Each named turn below is shown by a few rows before and after it. Which turns, in which order, take the first row of each later pair to the second? The first pair is answered.
turn X:
|  .23 |  .05 | -.36 | -.25 |  .07 | -.19 |  .30 | -.02 |  .05 |  .04 | -.05 | -.10 | -.17 | => |  .29 |  .04 | -.35 | -.23 |  .13 | -.16 |  .25 | -.01 | -.01 |  .04 | -.06 | -.12 | -.24 |
|  .27 | -.11 |  .40 |  .24 | -.01 | -.19 | -.27 |  .16 | -.38 |  .12 |  .06 |  .12 | -.28 | => | -.13 | -.21 |  .29 |  .16 | -.39 | -.26 | -.14 |  .05 | -.19 |  .05 | -.05 |  .30 | -.37 |
| -.25 | -.18 | -.12 | -.10 | -.19 | -.12 | -.13 | -.18 | -.04 | -.06 | -.31 |  .12 | -.14 | => | -.11 | -.02 | -.04 | -.33 | -.23 | -.21 |  .08 | -.07 |  .14 |  .04 | -.03 |  .06 |  .33 |
| -.08 |  .00 |  .23 |  .39 | -.07 |  .08 | -.55 |  .08 | -.21 | -.15 |  .05 | -.06 |  .12 | => | -.33 | -.08 |  .15 |  .34 | -.35 |  .03 | -.40 |  .01 | -.05 | -.19 |  .00 |  .06 |  .09 |
turn H:
|  .04 | -.29 |  .20 |  .37 | -.06 | -.09 |  .27 | -.05 | -.27 |  .07 |  .29 | -.02 | -.28 | => |  .17 | -.23 |  .06 |  .24 |  .02 | -.12 |  .42 | -.04 | -.25 |  .09 |  .29 | -.12 | -.28 |
|  .12 | -.33 |  .01 |  .08 | -.11 | -.12 |  .09 | -.01 | -.09 |  .11 |  .10 |  .07 | -.27 | => |  .17 | -.24 | -.09 |  .02 | -.08 | -.13 |  .15 | -.04 | -.10 |  .09 |  .08 |  .01 | -.29 |
|  .23 | -.34 |  .12 | -.48 | -.26 | -.16 |  .09 |  .09 |  .01 |  .30 | -.02 |  .30 | -.20 | => |  .28 | -.23 | -.09 | -.57 | -.22 | -.11 |  .22 |  .04 |  .04 |  .21 | -.04 |  .17 | -.26 |
turn Z:
|  .10 |  .47 | -.26 | -.27 |  .18 |  .18 |  .17 | -.11 |  .15 |  .02 |  .35 | -.31 |  .32 | => | -.08 |  .44 | -.31 | -.30 |  .01 |  .17 |  .25 | -.16 |  .25 | -.04 |  .30 | -.26 |  .29 |
|  .04 |  .08 |  .31 | -.18 | -.16 | -.08 |  .10 |  .04 |  .12 |  .19 |  .30 |  .13 |  .49 | => |  .27 |  .14 |  .32 | -.15 |  .13 | -.05 |  .04 |  .10 | -.04 |  .21 |  .29 |  .00 |  .45 |
| -.22 | -.30 |  .10 |  .10 | -.39 | -.37 |  .37 |  .16 |  .05 |  .25 | -.12 |  .25 | -.07 | => | -.03 | -.35 |  .34 |  .18 | -.19 | -.38 |  .25 |  .29 | -.09 |  .34 | -.02 |  .25 |  .03 |
|  .26 |  .26 | -.13 | -.17 | -.11 | -.29 | -.09 |  .12 |  .08 |  .27 | -.12 |  .25 | -.30 | => |  .22 |  .25 | -.12 | -.16 | -.15 | -.31 | -.06 |  .08 |  .12 |  .25 | -.13 |  .25 | -.28 |
Then:
Between the rows of a pair lie 2 to 3 turns.
| -.38 | -.05 | -.15 | -.09 | -.40 | -.06 |  .26 | -.08 |  .18 | -.03 | -.05 |  .14 | -.07 | => |  .28 |  .08 |  .01 |  .10 |  .43 |  .12 | -.08 |  .11 | -.30 |  .04 |  .02 | -.18 | -.13 |  X Z X
|  .24 | -.04 |  .05 |  .15 |  .14 | -.09 | -.03 |  .02 | -.19 | -.15 | -.24 | -.01 | -.20 | => |  .36 |  .11 |  .15 | -.02 |  .15 | -.17 |  .10 |  .13 | -.06 | -.07 |  .00 | -.07 |  .16 |  X X X
| -.60 | -.17 | -.05 | -.03 | -.67 |  .03 |  .08 | -.18 |  .43 | -.11 | -.14 |  .31 | -.16 | => | -.02 | -.30 |  .76 |  .27 | -.03 |  .02 | -.40 |  .22 |  .01 |  .23 |  .24 |  .26 |  .25 |  Z Z
| -.28 |  .14 |  .32 |  .12 |  .14 |  .48 | -.30 |  .02 | -.27 | -.14 |  .27 | -.04 |  .48 | => | -.47 |  .12 |  .28 |  .02 | -.12 |  .41 | -.13 | -.03 | -.07 | -.13 |  .29 |  .05 |  .54 |  X X X
|  .56 |  .58 | -.40 | -.53 |  .36 |  .10 |  .27 |  .09 |  .03 | -.13 |  .39 | -.54 |  .71 | => |  .07 |  .55 | -.67 | -.12 |  .35 |  .64 | -.33 | -.28 | -.12 | -.54 | -.13 | -.67 |  .10 |  H X
| -.17 | -.38 |  .49 |  .22 | -.16 | -.30 | -.30 | -.02 | -.03 | -.09 | -.41 |  .42 | -.44 | => |  .24 | -.28 |  .44 |  .26 |  .30 | -.24 | -.43 |  .05 | -.28 | -.09 | -.38 |  .19 | -.50 |  Z Z
| -.09 | -.23 |  .16 | -.01 | -.60 | -.07 |  .25 | -.06 |  .34 |  .31 | -.08 |  .24 |  .25 | => |  .40 | -.25 |  .50 |  .26 |  .01 |  .01 | -.17 |  .14 | -.09 |  .44 |  .01 |  .11 |  .23 |  Z X
|  .01 | -.28 | -.03 |  .15 |  .10 | -.02 | -.06 | -.01 | -.33 |  .09 | -.34 |  .09 | -.50 | => | -.16 | -.31 |  .00 |  .12 | -.09 | -.04 | -.03 | -.04 | -.22 |  .07 | -.35 |  .20 | -.49 |  Z Z
|  .28 |  .36 | -.82 | -.39 |  .44 |  .01 |  .45 | -.38 |  .02 |  .02 |  .03 | -.48 | -.05 | => |  .07 |  .31 | -.87 | -.44 |  .16 | -.02 |  .59 | -.43 |  .17 | -.02 | -.01 | -.38 | -.05 |  X X X
| -.19 | -.17 |  .36 |  .30 |  .18 |  .16 | -.33 | -.04 | -.29 |  .14 | -.06 |  .23 | -.20 | => | -.06 |  .01 | -.02 |  .21 |  .37 |  .25 | -.22 | -.10 | -.36 |  .02 | -.17 |  .05 | -.47 |  Z Z
|  .01 | -.66 |  .15 |  .22 | -.22 | -.31 | -.25 | -.08 |  .07 |  .28 |  .05 |  .28 | -.08 | => |  .42 | -.48 |  .24 |  .13 |  .12 | -.35 | -.21 |  .07 |  .01 |  .38 |  .28 |  .10 |  .20 |  X Z
| -.14 |  .19 | -.02 | -.16 | -.17 |  .18 |  .02 |  .00 |  .17 |  .01 |  .06 | -.06 |  .30 | => | -.16 |  .08 |  .13 | -.06 | -.18 |  .15 | -.02 |  .07 |  .15 |  .05 |  .08 |  .04 |  .35 |  H H
| -.01 |  .22 | -.51 | -.05 |  .28 | -.10 |  .04 | -.11 | -.10 | -.10 | -.06 | -.24 | -.42 | => | -.29 |  .23 | -.19 | -.25 | -.19 | -.27 |  .24 | -.02 |  .31 |  .04 |  .23 | -.03 |  .23 |  Z X Z
|  .03 | -.03 |  .17 |  .11 |  .46 |  .33 | -.49 | -.12 |  .03 | -.07 | -.02 |  .13 | -.03 | => | -.27 | -.21 |  .21 |  .13 |  .09 |  .26 | -.42 | -.22 |  .17 | -.08 | -.07 |  .35 | -.07 |  X Z
|  .43 | -.20 |  .18 | -.24 | -.16 | -.39 |  .64 |  .25 |  .02 |  .30 |  .23 |  .19 |  .01 | => |  .30 | -.45 |  .06 |  .12 |  .01 | -.23 |  .30 |  .13 | -.35 |  .16 | -.18 |  .25 | -.67 |  X X
|  .13 | -.25 | -.11 | -.19 | -.38 | -.32 |  .56 | -.05 |  .14 |  .23 |  .25 |  .19 | -.08 | => |  .65 | -.10 | -.10 | -.08 |  .25 | -.20 |  .32 |  .06 | -.20 |  .23 |  .29 | -.10 | -.17 |  Z X Z
| -.08 | -.23 | -.18 |  .06 | -.03 | -.07 |  .09 | -.10 | -.17 | -.06 | -.26 |  .10 | -.38 | => | -.16 | -.22 |  .04 | -.10 | -.31 | -.24 |  .26 |  .00 |  .10 |  .09 |  .04 |  .21 |  .10 |  H Z X
|  .54 |  .29 | -.63 | -.25 |  .47 | -.41 |  .49 | -.20 | -.17 | -.02 |  .18 | -.51 | -.20 | => | -.40 |  .04 | -.50 | -.32 | -.55 | -.56 |  .66 | -.41 |  .41 | -.03 |  .11 | -.02 | -.04 |  Z Z
| -.18 |  .49 | -.57 | -.33 | -.24 |  .03 |  .44 | -.24 |  .46 | -.23 |  .08 | -.25 |  .17 | => |  .23 |  .21 | -.09 |  .41 |  .62 |  .32 | -.48 | -.12 | -.36 | -.18 | -.17 | -.33 | -.37 |  Z X X
|  .05 | -.04 |  .11 |  .06 |  .21 | -.17 | -.49 | -.06 | -.40 |  .15 | -.10 | -.29 | -.31 | => | -.13 |  .24 | -.10 | -.42 | -.28 | -.35 |  .06 | -.06 |  .16 |  .16 |  .19 | -.29 |  .27 |  Z X X
| -.21 |  .07 |  .23 |  .15 |  .08 |  .25 | -.14 | -.23 |  .07 | -.05 |  .19 | -.20 |  .40 | => | -.06 |  .18 |  .06 |  .11 |  .28 |  .29 | -.13 | -.24 | -.02 | -.12 |  .12 | -.35 |  .24 |  Z Z
| -.64 | -.41 |  .17 |  .24 | -.63 | -.08 | -.03 | -.13 |  .23 | -.03 | -.12 |  .56 | -.08 | => | -.14 | -.37 |  .71 |  .29 | -.25 | -.14 | -.24 |  .18 |  .08 |  .24 |  .26 |  .51 |  .41 |  Z X
| -.37 | -.02 | -.30 | -.26 | -.47 | -.44 |  .73 | -.12 |  .30 |  .01 | -.27 | -.08 | -.32 | => |  .19 |  .28 | -.11 | -.45 | -.04 | -.45 |  .78 |  .14 |  .30 |  .19 |  .19 | -.34 |  .29 |  X Z
| -.01 | -.17 |  .74 |  .18 | -.03 | -.09 | -.08 |  .08 | -.39 |  .38 |  .15 |  .19 |  .05 | => |  .47 |  .19 |  .18 | -.05 |  .47 |  .00 |  .18 |  .10 | -.54 |  .27 |  .11 | -.23 | -.18 |  Z H
| -.37 |  .03 |  .27 |  .15 | -.21 |  .46 | -.44 | -.14 |  .09 | -.24 |  .06 | -.07 |  .25 | => | -.37 |  .04 |  .30 |  .10 | -.26 |  .44 | -.36 | -.11 |  .12 | -.18 |  .14 | -.05 |  .34 |  Z X X
| -.02 | -.44 |  .44 |  .45 |  .35 |  .11 | -.30 |  .20 | -.46 | -.01 |  .17 |  .06 | -.29 | => | -.30 | -.25 | -.40 |  .17 |  .04 |  .19 |  .10 | -.13 | -.26 | -.38 | -.17 | -.12 | -.75 |  Z Z Z
|  .13 |  .05 |  .31 |  .14 |  .24 |  .06 | -.28 |  .08 | -.06 |  .06 |  .10 | -.07 |  .24 | => |  .11 |  .25 | -.36 | -.16 |  .16 |  .07 |  .13 | -.10 |  .06 | -.12 | -.07 | -.28 | -.03 |  H Z Z
| -.22 |  .15 | -.25 | -.02 | -.16 |  .21 | -.12 | -.17 |  .18 | -.11 | -.12 | -.06 | -.07 | => | -.17 |  .15 |  .10 |  .02 | -.13 |  .21 | -.25 | -.06 |  .23 | -.02 |  .08 | -.02 |  .28 |  X H Z
| -.37 | -.48 |  .22 |  .16 | -.26 | -.23 |  .03 |  .01 |  .11 |  .24 | -.28 |  .32 | -.35 | => |  .10 | -.40 |  .33 |  .31 |  .33 | -.10 | -.25 |  .15 | -.22 |  .28 | -.22 |  .11 | -.39 |  X X X
